[[ 5.48  0.03  0.38  0.94  0.59]
 [ 4.14  0.50  0.33  3.45 -1.28]
 [ 0.82  1.74  1.42  0.14  5.12]]
|
[5.48 0.50 1.42]

[[ 2.64  0.29 -0.34]
 [-3.58  1.01 -5.76]
 [-2.02  0.23 -1.21]
 [-0.21  3.56  0.52]]
|
[ 2.64  1.01 -1.21]

[[ 5.50 -2.34]
 [ 1.30  4.67]]
|
[5.50 4.67]

[[-1.10 -3.39 -0.76  1.24]
 [ 0.39  6.41 -4.33  4.03]
 [ 0.19  0.45  6.04 -0.02]
 [ 6.26 -1.25 -0.79 -3.41]]
|
[-1.10  6.41  6.04 -3.41]

[[-1.30 -6.63 -5.07 -4.76 -5.75]
 [ 4.28  2.29  2.36  3.13  2.43]]
|
[-1.30  2.29]

[[-0.21  3.17  4.56 -2.14]
 [ 0.65  4.71 -3.48  4.98]]
|
[-0.21  4.71]

[[-3.53 -2.62 -5.21]
 [-2.78 -2.18  4.87]]
|
[-3.53 -2.18]
---
[[ 1.49 -3.91  5.18  2.80  4.05]
 [-1.31  4.76 -4.69 -1.25  1.37]
 [-1.47 -0.72 -0.97 -0.62 -0.94]
 [-1.52  4.48 -4.56 -1.61  1.45]
 [ 2.09  1.65 -1.92  0.17 -4.37]]
|
[[ 4.76 -4.69]
 [-0.72 -0.97]]

[[-0.32  0.63 -0.83  1.24  1.82]
 [ 2.06  1.91  1.58 -0.22  1.51]
 [-0.78 -3.07  1.49 -0.02 -5.35]]
|
[[ 1.91  1.58]
 [-3.07  1.49]]

[[ 4.70 -3.62  4.87]
 [ 5.49 -2.95 -0.60]
 [-6.22  2.86 -2.17]]
|
[[-2.95 -0.60]
 [ 2.86 -2.17]]

[[-5.14 -0.57  4.59  2.79 -5.52]
 [ 0.06  3.69 -3.07 -3.57  4.28]
 [-1.60  1.87 -0.22  2.05  4.20]
 [-4.87 -0.94  3.04 -3.05  2.85]
 [-3.97  2.02  3.68 -1.69 -1.44]]
|
[[ 3.69 -3.07]
 [ 1.87 -0.22]]

[[ 0.85  0.95 -0.13]
 [-5.96 -1.39 -2.63]
 [-2.98 -1.15  0.40]
 [-0.82  1.24 -0.25]]
|
[[-1.39 -2.63]
 [-1.15  0.40]]

[[ 3.90 -1.48 -6.27  2.38]
 [-0.26  0.70  1.47 -0.22]
 [-2.49  1.18  3.14 -1.39]
 [-1.59  1.68  1.99 -0.90]
 [ 0.28 -0.89 -0.09  0.28]]
|
[[0.70 1.47]
 [1.18 3.14]]
